Each path below is one point turned by a fixed rotation once a step. After each direction that follows a path, write how fast that rotation turns it, in degrees a step (0 if it stays still).
Each turn is a multiple of 5 degrees from 10 to 175, or 0.
Each row of a path follows its step; steps can be skipped.
Rotation 1:
step 0: [-25.6  19.4 -29.2   4.9 -13.0  -1.3  -1.3  16.4  -2.6  -0.8 -14.5   8.4
 -17.8   4.5  10.0   0.3 -23.3   9.0  -9.6  -4.6  -9.6  -1.3  21.1  10.9
  -8.9 -18.9 -15.2   1.9 -17.3  16.7 -31.7 -13.1  -8.8  15.0  -9.5  -9.6
  16.8  44.2  10.9 -15.2  -3.6 -11.8  15.5  14.7   4.4   4.2 -17.4   0.3
  -7.6   3.4 -12.9  33.6  -9.8  -8.5   5.5  33.4]
step 5: [-10.5  24.5   5.1  10.4 -27.8   2.4 -17.4  10.4   8.6 -11.3  -7.8  10.5
   7.3   2.2   9.1  -0.4 -15.6  21.4 -20.6 -17.3  -5.7  27.4   4.7  -0.5
   4.4 -11.2   0.1 -21.4  10.3  13.9  10.2 -11.9 -39.7   1.9 -24.6   0.1
 -10.0  43.0  -8.9 -30.6 -16.7   7.9  10.1   2.8  -6.2   8.4  -7.5  -4.4
  13.5  29.0  -3.0  17.7  -4.2   6.4  24.8  -2.6]
step 7: [-19.1   3.8  -4.6   8.9  -5.6   5.3  -2.8 -10.8   1.9 -10.7 -12.3 -13.3
  -0.4  39.6  26.0   6.8 -13.6 -23.3   1.2  31.2 -19.3  12.7   5.6   8.1
  -2.3 -10.0 -35.8  -6.1  21.4  37.6  15.7   9.6  -8.4  -2.1 -14.5  20.3
  19.7  11.9  -7.9  17.2  19.0 -19.2  -2.4  -7.0  -7.5  15.9   6.0 -10.4
 -14.7   6.9   5.2  16.1 -21.5  15.3   5.8  -1.6]
step 8: [ -7.8  -1.0 -27.0  12.3 -12.1   5.1   9.6  -8.0 -16.5   6.7  -2.6   1.1
  16.1  11.3   5.8  11.6  -8.9 -24.5  -4.9  -1.1 -30.2  -4.8   6.3  -8.8
  -7.7 -40.9 -28.1  -9.0  -3.5   4.7  -1.3  -5.1  -1.2  11.0   8.2  28.6
   6.7  40.5 -20.7 -27.5   5.2  -3.2  22.7  20.3 -11.6  12.1 -10.7  -6.2
  -5.2 -21.8  21.1  21.6  -5.0  -6.5   5.7  20.2]
step 10: [  0.6   5.0  -7.2  19.4  -9.0  -3.6 -12.9 -17.3  -1.4 -28.6  -1.8  41.7
   1.7  12.5  -2.8  -6.8   1.6  10.0  12.2  -2.3 -23.4  13.1  11.9  31.9
  12.7   2.0   6.8 -13.8  19.5  10.4   4.7  18.7 -30.3  21.4 -23.8  20.2
   3.1  19.5 -16.4 -22.3  -5.4  -8.3 -16.8  -4.9 -14.2  34.2   8.1  23.7
   1.9   4.2 -11.7  11.8  11.2  -5.1  -3.5  -5.9]
step 16: [ 18.8  13.4  13.4   3.8  15.4  -7.9 -10.3  -1.7  -5.6  -5.6   0.5  -2.8
 -12.7  26.1   9.5  27.5 -13.0 -11.3   7.1   3.2 -25.7 -13.8  24.2  16.3
   5.1 -35.8  -0.6  -1.1  10.8  -7.9  -3.7 -23.5 -18.3  15.0  11.7  38.8
  28.4  23.3 -18.3 -26.6  -7.8 -13.7   3.8  -0.5   9.7  21.1  -1.9 -20.6
 -17.8   4.7   8.5   9.6 -16.6  -2.4   2.2  -7.0]
step 17: [ -2.5  14.7 -11.3  -7.8   3.6  -5.5  -2.3  -6.9  15.6   8.7  -8.6  15.6
  -7.8  -6.4  -1.4   3.8 -21.8  -8.7  -7.1 -18.4 -13.4  11.5  23.2   8.4
   6.5 -17.2  -5.3  -3.6  23.8  13.0  17.4 -21.5   7.5  27.5 -13.6 -13.1
  -6.2  59.0  -7.0 -39.2  -5.4 -19.8  -1.9  -8.1  25.0  -6.2  -3.7 -22.5
   5.0  -3.5  -1.1   3.9 -19.0   7.5   7.4  17.1]
step 20: [ -0.1  -0.9  -4.7  33.7 -13.8   1.4 -13.9  10.7   1.4  12.6   0.1   7.4
 -12.9  17.8   8.8  22.6   0.2 -13.0  -0.7  24.5 -22.8 -15.6   6.8   8.4
   6.0  -2.5 -16.4 -13.3  -3.9   6.3  21.1  11.9 -25.6 -13.1  -3.7   2.0
   5.4  15.8 -47.3 -13.9   8.7 -30.6  11.1  -6.6 -17.4 -15.2 -24.7 -23.3
   1.7 -23.3   7.4   4.5 -17.8   6.7   9.7  24.6]
step 28: [ 19.9  23.7   1.0  17.2  16.8   9.1  -3.5   9.9  -2.0  -7.8   5.7   7.3
 -37.4   6.1   7.5   4.7  -3.9  26.0   2.7   2.1 -36.2  -0.2  16.7  26.8
   5.5   5.7  13.4 -15.2   6.8  -7.7   3.8   8.9 -24.5  -9.0 -10.3  13.6
  21.2  18.2 -21.8  -9.9  16.8 -10.9  24.5   1.8 -14.5  14.6   1.3 -23.4
   3.7 -29.1  -6.9  20.8 -21.5 -14.9 -15.1   4.0]
Speeds:
[  2.0   4.7  -8.4  -3.6  -4.4   5.9  -2.6   1.3  -3.7  -0.4   2.2   1.1
  -0.3  -4.5  -0.2  -2.1   7.0  -3.5   2.2  -0.9   5.9  -1.7  -0.2   4.8
   0.7  -3.6  -5.4  -2.8  10.7   1.9  -1.8   4.3   3.3   2.6   1.3   4.9
  -0.2   0.1 -10.6   9.5  -0.4   5.4   3.8   0.4  -4.3  -2.7   4.7   8.5
   3.4  -0.7  -0.8   3.2   3.7  -0.5  -1.6   0.5]	25
[ 2.2  0.3 -0.4  1.4  7.8 -3.2 -9.9 -6.2 -6.5  0.9  1.0 -1.5 -2.2 -1.5
 -0.4 -4.9  3.1 -1.1  1.4 -7.0  6.2 -3.3  6.6  4.0 -0.7 -0.6  5.9 -6.4
  0.5  5.1  6.0  5.2 -3.8 -9.1 -3.2 -0.6 -6.7  3.2  1.5 -5.5  4.9  1.3
 -2.1  0.9  6.6 -2.9  1.9 -0.7  3.4 -3.2  3.1  0.8 -1.4  5.6 -2.3 -1.7]	95
[  4.2  -1.0  -6.9  -5.1  -4.0   1.1   1.7  -1.7  -5.9  -3.9   3.2   2.1
   0.8  -1.7  -7.6   7.1  -2.1   3.4  -6.4   0.2  -3.3  -1.2  -4.1   4.1
  -4.8  -8.0   0.1  -5.4  -0.8  -9.1  -3.0   4.7 -10.9  -3.5   1.8  -3.1
  -2.8  -4.2   2.6  -5.2   5.4   2.0   4.5   2.7  -5.5   1.4  -1.9  -0.7
  -3.5  -3.8   2.6  -3.4  -1.5  -3.3  -1.4  -0.6]	145
[-4.7 -1.0 -2.2 -1.9  6.5  6.9  0.4 -1.7 -2.0 -0.5  0.8 -5.5  6.0 -2.7
 -3.1  4.0 -4.0  6.3  5.0 -5.1 -8.7  3.0 -0.3 -0.8 -1.6  1.6  7.1  6.1
 10.9  3.5  4.8  0.6 -1.8 -3.5  2.6  4.7  2.1 -2.8  3.3 -2.7 -3.0  0.8
  6.3 -3.2 -2.6  0.5 -4.1  1.6 -1.0 -0.1 -6.4  4.7  5.7  7.0  2.6  2.0]	160
[-6.7 -0.4 -0.5  7.2 -2.9  2.1 -2.7  7.8 -0.4  6.4 -3.6 -3.2 -4.3 -0.1
 -0.4  4.3  0.5 -5.8 -6.9  2.3 -0.3 -0.6  0.4 -4.8 -5.4 -2.3 -3.6  0.7
 -3.0  1.2 -3.1  3.7 -2.8 -7.6 -2.9 -0.8  3.4 -1.4  4.9  4.3 11.9 -3.9
 -0.7  1.0 -1.4 -4.2  2.2  0.2  3.8 -0.5 -6.8  7.5  7.7  3.0  2.8  1.1]	55
[  3.5  -5.9   5.7   0.1  -2.6  -2.8   3.9   2.7  -1.4   1.0  -3.4  -8.4
   0.6  -3.0  -3.1   2.7  -2.0   0.2   3.0  14.2   0.3  -1.3   4.1   1.2
   6.2   5.7   2.3  -5.3   2.8   6.1  -1.9   3.0  -2.4  -2.0  -2.5   6.8
  -0.8  -1.8  -2.1   0.0   3.3  -1.5   4.9   1.7  -2.0   5.0   1.6   0.6
   1.1  -2.4  -6.2  -4.8  -4.3   1.3 -10.7  -3.7]	85
[ -0.9  -1.6  -2.0   3.3   8.6  -9.6   2.6   0.6   4.3   4.9   3.8   2.7
   1.7   4.3  -1.2   1.8   1.3  -2.8  -0.6   1.6  -2.1  -1.7   2.0   4.1
   0.6  -3.2   1.2   1.8   3.3   1.4   4.4  -0.5   1.1   6.2  -0.7  -4.1
  -6.8  -0.8  -2.6  -5.8   4.8   2.4   0.3   1.0   0.6  -2.2   4.7   5.9
  -7.6   0.3 -10.4  -1.2   8.2 -10.6  -2.7   4.7]	45
[ 2.4  1.9  9.2  1.1 -3.5 -5.7 -4.2  7.6 -2.1  2.7 -6.3 -0.3  6.3 -2.7
  0.9 -4.7  4.6  3.8  2.4  2.4  1.1  4.9 -2.1  2.1  1.5 -1.7  0.8 -2.0
  6.0  2.7  2.5  6.9 -1.7 -5.3  9.7 -6.0  8.2 -4.0  1.0 -5.0 -1.9  2.0
 -0.9  1.5 -3.4 -5.4  0.9 -2.1  0.2  4.2  4.1 -2.0  1.4 -7.2  4.5  3.9]	40
Rotation 2:
step 1: [  1.1  -0.2   5.8   9.0 -13.4   7.1  10.9  16.1   6.2 -17.0   2.4 -15.6
  11.7   8.5  10.7 -18.6 -10.8  -4.5   2.1 -14.3  -9.9  17.3  20.7  19.9
  -9.0  16.6  -4.5  15.3 -10.3  -2.7 -10.3  -9.7  -8.8  -2.1  13.8  22.1
 -21.2   1.7  30.6  11.9   1.4  19.6  16.8  -9.7  -3.5   8.2 -22.8   4.9
 -12.3 -22.8  -8.7  29.9 -38.7  -4.7 -10.8  18.6]
step 2: [-10.9  29.6  15.0   7.3  16.1  -3.1 -10.2  -8.9   5.1   9.4 -11.0  -2.6
  -7.9 -22.0  28.4   5.0  21.5  10.5   7.6 -38.6  12.4   0.6  29.6   7.3
   6.6 -15.8   5.6  10.0   1.5 -11.2   1.2  19.1   2.6  -4.4  12.2   8.5
  -1.2  29.0 -11.2 -16.6  -4.1   8.0  12.9  16.4   7.4 -14.5  -2.4   8.0
  -3.3  22.5  24.4 -12.9  17.9  -4.7   1.3 -18.0]
step 6: [ 18.8   8.8  -5.8  -5.0  -3.1  10.4  14.7   1.9  -3.5 -34.4 -19.8   1.8
   0.7   2.4   3.3  -4.5  -4.1  -9.8 -12.1  -3.4  -2.4   2.0  -9.7  56.4
 -10.0   1.3   3.6  -5.1  -0.3 -17.1 -18.8  16.4  28.8   9.0 -10.5  -1.9
   9.0 -27.8 -14.4   7.2  15.3  12.2 -26.2  -6.1 -20.8   0.0   4.5   9.0
   3.9  14.4 -17.2  -9.7   3.1   3.2 -13.6  -4.4]
step 12: [  4.2 -10.7  -6.4  21.6   8.0  -3.9   2.4  -4.9 -11.3 -13.4  10.5  15.6
 -19.1  -8.8 -15.6 -12.1  -1.3 -11.3  -8.4  -4.0 -13.6 -43.8   0.5  31.8
   9.2  -1.0  16.5  -9.3  -1.9  -5.0  -8.9   8.4  -9.1  25.3 -29.3  14.4
 -11.5   1.1 -15.8  18.7  -4.0  20.0  -3.8 -11.1  18.2   7.7  10.1  10.0
  -2.7   0.0 -16.9 -34.4  12.7  -3.4  -6.0 -15.7]
step 14: [  2.9   8.6  -0.4 -10.5   9.4 -19.5   8.0 -20.3  -6.2  -3.6  18.8 -12.8
  -6.8 -25.1  25.8  17.8  18.0   9.6  11.5 -15.1 -12.3   2.0   1.2   8.8
  -7.6 -17.3  -5.9  32.6  -3.6  -3.3   2.1 -11.5   2.5   5.9  -8.5  35.1
 -18.4  12.4   0.6  -5.3  21.1 -10.9  23.0 -17.3  -0.5   2.2  21.1 -19.2
  -2.3 -21.6  30.8  -2.1   6.0   6.4  -0.7  11.9]
step 16: [  5.6   3.3  15.0  -3.9   6.1   7.2 -25.3  -1.1  25.7  -8.0  22.2   6.7
   9.9 -27.2  -2.2  -7.5 -14.8 -30.7 -31.2   1.8 -16.4  11.5 -14.2   9.3
 -12.0 -13.2 -11.9  14.6  -6.8   6.4  -1.9 -27.7   2.4   0.9  -0.7 -28.5
 -18.2  -4.0   4.4  -9.8  -8.2   3.3  -6.1   5.6  13.0 -11.6   1.3  -5.7
 -12.2  12.1  -1.3  25.5   1.0 -23.3  22.2  20.7]
step 22: [ -8.1  -0.8  31.4 -12.6  18.9  -2.5  -9.1  14.6 -14.5 -13.1   2.8  10.8
  14.8 -19.8  19.8  -6.7  17.7   7.8 -14.6  -5.5  -8.4   6.5  20.7  -2.3
   0.7  -6.5   3.8   2.8   0.6 -16.5   2.4   3.6  -2.2  11.4   8.3 -37.0
  12.5   5.5  -7.9 -16.8 -30.2  -4.7 -26.5  -4.4  24.1  12.0  -1.1   8.9
  -9.4  -4.8 -14.3  25.0  15.5 -27.7  12.0 -11.1]
step 23: [-12.6  -4.6  -7.9 -18.8   8.7  -5.9 -12.0  -6.5  27.1  30.5   5.7 -10.4
  10.1  11.8 -31.7   4.2 -11.8  -7.6   4.5  -0.8 -11.8  14.2 -12.4  -3.0
  -1.4  -9.3  27.2  25.4  17.8 -17.6  11.9 -10.5  -2.8 -31.0 -10.3  -3.2
 -22.6  -8.5  28.3   7.3 -15.6   2.7   7.2   6.8   7.4  16.7 -21.3  -3.6
 -11.8   3.1  16.2 -11.3 -13.1  -5.3  14.9   3.6]
step 28: [  7.3  -8.1  11.0 -18.2  -4.4 -19.5  14.8  -7.3  -6.8 -32.9 -18.6   1.1
   8.9   1.4   3.0 -20.2   5.1 -22.2 -24.8  -6.0  -2.2   3.3  -2.1   7.4
  20.8  17.2 -14.9  15.7 -25.5 -10.8   8.4  -2.3   9.1 -20.7   1.5  -7.3
 -18.3  -7.3   4.8   5.1 -19.3   6.4   2.2  -0.1  23.5  -7.1 -29.6  10.7
   7.7 -15.8  -7.3  29.0  -4.5 -31.9   5.5   0.8]
Speeds:
[ -1.5   3.7   0.8  -9.2   5.2 -11.5  -2.8  -5.0   3.9   0.4   1.1   5.5
   1.4   0.2   0.7  -0.5  -1.1   1.1   2.1   5.3  -1.3  -1.9   1.8   2.4
   0.0   1.2  -5.5  -1.3   0.6   9.6   2.4   3.1  -3.6  -4.9  -3.5  -3.2
   4.5  -1.9   5.1  -1.3  -5.8   2.8  -6.2 -10.2  -2.3  -7.8  -3.3   0.5
  -0.9   1.1  -3.5   0.0   0.0   0.3   8.0   0.1]	60
[  2.4  -1.1  -2.7   1.2   1.6  -0.1   1.3  -0.1 -11.9   7.1  -5.5   4.4
  -0.8  -1.0   2.1  -6.4   2.0   0.2   8.4  -0.9  -0.5  -3.5   2.1  -5.3
   3.6  -3.0   3.7   0.1   5.3  -1.8   8.8  -5.4  -8.1   8.1  -2.0   3.4
   7.6   4.6   1.0  -2.0  -3.1   3.0  -3.5   3.2   1.2  -1.8   1.5   2.8
   0.2   2.9  -2.1  -2.3   1.7  -8.3   1.4  -1.1]	145
[-5.9  0.8  4.1 -0.6 -2.2  0.7 -5.9  0.9  4.2  4.8 12.1 -2.3 -1.9  5.2
 -2.0  4.4 -2.1  7.0 -2.9  6.5  3.1  0.4 -4.1 -1.1 -3.2  8.2  4.6 -0.4
  1.8 -6.6  4.1 -2.7 -1.7  7.4 -4.9  0.8 -1.2  1.0 -1.0 -1.1 -4.7 -1.3
 -0.2 -3.5 -2.5  2.9  5.3  5.4 -0.8 -5.8 -4.0 -2.5 -4.5 -7.1  2.4 -3.8]	95
[  3.5  -6.1  -5.5   5.2  -4.0  -2.4  -7.8   0.2  -3.5  -2.4   1.8   3.5
   5.9   0.5  -1.9  -2.0  -1.2   5.9   3.6   3.2 -10.2   0.5  -0.6   1.0
   4.5  -4.1  -6.5  -3.2  -5.1  -2.6  -4.3   6.8   1.2  -2.6  -3.5   1.9
  -2.5   3.9   1.1  -5.9   3.0  -7.4   5.3  -0.9   5.0  -4.0  -1.5   0.1
   0.2  -4.3   0.3  -6.0  -4.9  -7.8   1.4  -3.0]	155
[  0.7   0.4   4.5   2.4   0.4  -4.4  -6.7   1.8   2.5   1.6  -3.2   0.2
   2.3   5.8   1.8   0.3   8.9  -0.4   2.9  -1.9  -1.0   6.9  -2.9   5.9
  -3.7   4.7 -10.4  -3.3   8.5  -2.4  -4.1   3.9  -0.4   4.1   4.6  -0.8
   8.4  -1.5  -3.2  -7.5  -4.5  -4.0  -1.5   8.3   0.2   2.9   1.4   5.3
  -1.5   3.6  -0.1   1.0   3.4   4.7  -1.7  -0.4]	160
[ -1.5  -2.9  -3.8   0.2  -4.8   0.6   0.8  -2.0  -0.6  -2.4  -3.9  -1.2
  10.7  -0.1   0.3   9.8  -3.0   4.7  -7.7   9.9  -1.5   3.0   0.0   1.8
   4.4  -3.0  -4.3   5.4   6.7  -0.3   0.2  -1.7 -11.4   1.4   3.3   3.7
  -1.1   5.4   3.8   4.4  -0.8   1.6  -1.9  -0.6  -6.5   2.6   0.4  -0.6
  -1.5   1.8   4.4  -1.2   3.7   1.3  -3.9   5.8]	110
